First come named moves, each a turn or a mirror, each shown by rows before and after it. For each pair of rows after them, which moves, in which order, take the first row to the second? The first pair is done for you.
move j878:
[-24, -10, -11, 12, 12, -34, -3, -1, -5, -25, 16, -4]  ->  [-25, -11, -11, 10, 12, -36, -5, 1, -5, -24, 14, -4]
[13, -11, 18, -4, -18, 23, 20, 4, -12, 11, 10, -16]  ->  [15, -12, 18, -9, -17, 20, 17, 6, -12, 10, 10, -18]
[0, -17, 11, 30, 1, -3, 10, 10, -11, -7, -2, -3]  ->  [3, -21, 16, -7, 1, -19, -8, 19, -15, 0, -1, -13]
[-4, 13, -17, -22, -18, 15, 21, 4, -7, -10, -2, -30]  ->  [-3, 16, -20, -8, -18, 19, 28, 4, -8, -13, -2, -25]
move j412:
[-5, 21, 13, 25, 17, 25, 3, -8, 16, 11, -11, 16]  ->  [-2, -2, 21, 35, 7, 24, 15, 3, 0, 5, -14, 3]
[5, 18, 20, -25, 12, -10, -2, 10, -7, 15, -6, -16]  ->  [-6, 19, -18, 11, 1, -8, 23, -20, 3, -10, 19, -1]
[6, 17, -2, -1, 4, 9, -11, -7, 8, 11, -2, 4]  ->  [6, -8, -3, 21, -9, 9, 7, -1, -7, -3, 2, -2]
move j494:
[11, -3, -19, -39, -6, -3, -16, 3, 2, 14, 8, -9]  ->  [10, -24, -26, -17, -22, 2, 7, 3, -7, 0, 16, -17]
[-5, 13, 17, 20, 9, -9, -7, 7, -2, 2, -15, 3]  ->  [1, 8, 23, 18, 1, 0, -1, 13, -6, 6, -18, -4]
[1, -23, 6, 17, -2, 20, 24, 1, -1, -5, 4, -12]  ->  [-15, 0, -5, 19, 26, -11, -7, -18, 16, -6, 5, 8]
[18, 2, -4, -27, -22, 28, 6, -9, -1, 14, 2, 1]  ->  [5, -9, -23, 7, -21, 8, 15, -25, -3, -8, 17, 11]
Pairs:
Each pair is 2 to 3 moves apart.
[-8, -14, -18, 14, -11, -11, 8, -7, 3, -5, 18, 3]  ->  [-8, -13, -11, 28, -7, -2, 14, -4, 2, -2, 11, 6]	j878 then j412 then j878
[-7, -6, 11, 27, 27, -16, -17, 2, 7, -1, -10, 11]  ->  [-1, 17, 2, 27, 17, 15, -2, -11, 21, 5, -5, 17]	j494 then j878 then j412
[7, -5, 11, -2, -14, 24, 19, 9, -7, 11, -11, -1]  ->  [-2, 10, -13, 0, -14, 20, 19, -15, 6, 2, 4, 9]	j878 then j412 then j494
[3, 23, -4, 13, 1, 27, 2, -8, 19, 0, -4, 7]  ->  [11, -8, -4, 2, -25, 25, 17, 2, -1, -11, 4, -13]	j878 then j494
[10, -12, -1, -1, -9, -10, -14, -13, -30, -4, 3, 1]  ->  [7, -5, -3, 24, -3, -4, -7, -19, -23, -4, 1, 10]	j494 then j878
[1, -6, -11, 5, 13, -17, -3, -6, 1, -7, 6, 4]  ->  [9, -1, 12, 9, 15, 10, 7, 8, -1, 8, -9, 1]	j494 then j878 then j412
[10, 20, -21, -12, -8, 30, 5, -2, 11, 4, 8, -1]  ->  [6, -4, -26, 15, -15, 21, 17, -2, -1, -11, 15, -2]	j412 then j412 then j494
[5, 29, -14, -23, 26, 31, -13, -16, 31, 11, -19, 29]  ->  [13, 2, -36, -24, -16, 46, 25, -17, 13, -7, 4, 5]	j494 then j878 then j412
[-16, -6, -3, 18, 4, -14, -6, 1, 6, -3, -8, 5]  ->  [-6, -9, 9, -8, -4, -5, -9, 15, 1, 8, -14, -9]	j878 then j494
[1, -5, 4, 9, -9, 3, 2, 9, -1, 3, -2, -7]  ->  [-4, -5, -4, 14, -5, -9, -2, 6, -1, -3, 6, 0]	j878 then j494
[9, -18, -2, 34, 16, -46, 10, 4, -3, -26, 29, 21]  ->  [4, 9, -12, 19, 25, -46, -3, -10, 14, -19, 31, 31]	j412 then j412
[-2, -4, -10, 17, 7, 2, 11, -6, 2, -8, 1, 3]  ->  [4, -13, -6, -13, -2, -3, 3, 6, -6, -3, 2, -12]	j878 then j494
[8, -13, 17, -2, 11, -2, 8, 16, -16, 3, -1, -3]  ->  [-2, -6, -5, 14, 18, -17, 7, -2, -6, -8, 11, 11]	j494 then j412 then j412
[-5, 27, -24, -9, 11, -6, -8, 2, 17, -2, 11, 5]  ->  [6, 25, -8, -5, -2, 29, 11, 13, 12, 6, 4, -3]	j878 then j494 then j878
[10, -28, 21, -3, 1, -10, -25, 18, -16, 4, -11, -6]  ->  [1, -23, 12, 3, 12, -22, -35, 7, -11, -1, -7, 3]	j494 then j494
[8, -14, -19, -23, -22, 6, 15, -5, -4, -9, 14, -9]  ->  [-3, 1, -23, -28, 1, -20, -13, -14, 8, -7, 11, 7]	j412 then j494 then j494
[-3, 4, 9, -8, 12, -11, -17, 3, 0, -3, -10, -5]  ->  [-5, -12, 1, 12, 3, -12, -2, 0, -5, -18, 1, -5]	j494 then j494
[-21, 8, -26, -4, -1, 14, 11, -15, 3, -17, 12, -9]  ->  [-22, -4, 3, -18, 19, -13, -21, 9, -7, -6, -6, -15]	j412 then j494 then j412
[6, -30, -11, 7, -8, 6, 11, 16, -20, -6, 15, -1]  ->  [0, 14, -21, -17, 15, 1, -18, -6, 6, 6, 15, 16]	j412 then j412 then j494
[-1, 9, -6, -3, -3, 11, 14, -17, -6, -19, 5, 13]  ->  [0, 2, -5, -23, -8, 6, 8, -9, -15, -16, 5, 4]	j878 then j494
[2, 9, -2, -9, -5, 4, 7, 13, 7, -2, 0, -11]  ->  [2, 5, 4, -9, -2, -4, 1, 17, 3, -3, -5, -10]	j494 then j412
[-6, -7, -8, 20, 5, -15, -1, -2, -2, -13, 0, 4]  ->  [2, -8, 14, -2, 5, -8, -10, 16, -8, 1, -14, -6]	j494 then j412 then j412
[8, -16, 18, 7, -11, 3, 13, 13, -14, 0, -8, 1]  ->  [12, 2, 8, 0, -16, 22, 19, 2, -3, 5, -2, 4]	j412 then j494
[-8, 7, -19, 9, -1, -2, 2, -13, 12, -3, 11, 6]  ->  [-4, -20, -7, 9, -10, -7, 6, 3, -4, -8, 9, -7]	j878 then j412 then j878
[-11, 7, 16, 15, 23, -8, -8, 18, 8, -6, -2, 11]  ->  [-10, 19, 16, 4, 21, 2, -9, 18, 16, 2, -3, 11]	j494 then j494 then j412
[6, 32, 1, -14, 1, 24, -4, -6, 12, 16, -8, 5]  ->  [1, -23, 18, 25, 0, -8, 2, 15, -18, -5, -13, -7]	j412 then j494 then j412
[6, -16, 0, -3, -17, -11, -4, -4, -11, -5, 11, -3]  ->  [11, -15, 8, -1, -19, 1, 1, 1, -13, 0, 8, -3]	j878 then j412 then j494
[21, -2, 7, -35, -17, 3, -10, 15, 2, 14, -6, -15]  ->  [15, 3, -9, -39, -8, -20, -19, 2, 7, 8, 4, -8]	j494 then j878 then j412
[9, -5, 4, -16, -17, 10, -2, 15, -8, 2, 0, -21]  ->  [-8, 11, -15, 25, 5, -11, -7, -11, 7, -11, 5, 7]	j878 then j494
[4, -17, 9, 12, -9, 8, 18, 10, -2, -2, -3, -3]  ->  [2, 15, 6, 3, 5, 16, 6, -1, 16, 11, -9, 10]	j412 then j878
[3, 28, -12, -29, 5, 16, -14, -7, 14, 0, -3, -5]  ->  [12, 10, -1, -28, -12, 32, 6, 7, 1, 1, -7, -18]	j494 then j412
[-18, 6, -8, 21, 18, -21, 6, -5, 10, 11, 0, 3]  ->  [-7, 10, -1, 25, 11, 10, 23, 3, 9, 19, -2, -1]	j494 then j878 then j412
[5, -19, 7, 15, 3, -16, 0, -5, 3, -1, -23, 17]  ->  [5, 1, -11, 1, 3, -12, -5, -19, 16, 2, -13, 22]	j878 then j494 then j412
[15, 2, 20, 10, 4, 26, 13, 12, 0, 21, -1, -7]  ->  [7, -8, 4, -25, 11, -24, -20, 8, -4, 14, 11, -15]	j494 then j878
[-4, 28, -10, -22, -2, -7, -10, -17, 17, 5, 13, 0]  ->  [4, -21, 23, 16, -16, 1, 17, 16, -15, -1, -3, -14]	j878 then j412
[-5, -11, -26, 10, -11, -13, 28, -33, 11, -26, 32, -4]  ->  [1, -36, -6, 15, -17, -16, 33, -10, -9, -26, 22, -19]	j494 then j412
[2, 1, -7, 13, -7, -7, 5, -7, 4, -16, 16, 10]  ->  [9, 18, 10, -1, -5, 16, 3, 1, 10, 2, 3, 8]	j494 then j878 then j494
[0, -7, 40, 10, 11, -7, -7, 20, -17, 14, -15, 0]  ->  [-7, 28, 0, -15, 18, -19, -24, -13, 10, 12, 7, 15]	j412 then j878
[-1, 24, -11, -39, -3, -2, -16, -10, 14, 11, 8, -2]  ->  [-1, -22, -20, -18, -26, -11, 11, -2, -13, -11, 19, -18]	j412 then j878
[3, 4, -5, 31, 8, -2, 7, -2, -1, 8, -19, 4]  ->  [0, 3, -28, 13, -1, -17, 2, -16, 2, -2, -1, 3]	j878 then j412
[7, -9, -29, 8, -23, 18, 33, -15, -6, -17, 20, -6]  ->  [0, -6, -38, 5, -12, -5, 20, -24, -1, -23, 27, 2]	j878 then j494 then j878
[-4, 36, -6, 13, -6, 20, 13, -11, 15, 13, 4, 9]  ->  [-16, 9, -3, 39, 7, -19, 0, -7, 3, -1, 4, 14]	j412 then j494
[2, 0, -14, 23, 21, -23, -2, -20, 5, -14, 23, 3]  ->  [4, 17, 13, 5, 37, -14, -21, -5, 9, 9, 1, 5]	j412 then j878 then j412
[10, 14, 19, -3, 27, -31, -14, -11, 0, 7, -24, 13]  ->  [11, -18, 9, 32, 6, -25, 19, -13, -18, -15, -12, 5]	j494 then j494
[-14, -1, 4, 35, -2, -9, 12, 9, -12, 12, 9, 21]  ->  [-9, -17, 5, -1, -9, -30, -2, 19, -23, 12, 12, 5]	j878 then j412 then j412
[-12, -3, 10, -26, 7, 11, 1, -8, 18, -4, -12, 6]  ->  [-10, -18, 6, -24, -4, 12, 12, -5, 9, -12, -7, -4]	j494 then j878
[6, -37, 4, 22, -20, 3, 28, 11, -23, -17, 5, -16]  ->  [-3, -7, -29, 27, -15, 5, 28, -21, 2, -23, 22, 4]	j412 then j412
[3, 4, -19, 23, 10, 18, 0, 4, 14, 7, -2, -14]  ->  [2, -8, -30, -2, 1, -1, -8, 5, 7, 3, 8, -25]	j878 then j412 then j878
[20, 33, 19, -20, 13, 21, 1, 12, 20, 10, 8, 0]  ->  [20, 32, 13, -13, 6, 28, 8, 11, 21, 6, 13, 0]	j412 then j494 then j494
[18, 26, -15, 3, -6, 34, 19, -26, 29, 11, 1, 3]  ->  [21, 18, -13, -48, -7, 9, -7, -15, 23, 14, 4, -11]	j494 then j878
[2, 9, -19, 0, -14, 11, 19, -19, 1, -1, 20, 8]  ->  [11, -7, 0, -11, -21, 21, 23, 2, -13, 8, 10, -6]	j494 then j494 then j412
[-12, 9, 5, 49, 22, -11, -8, -13, 10, -9, -5, 27]  ->  [-11, 22, 12, 30, 31, -11, -22, -9, 15, 1, -11, 27]	j412 then j412
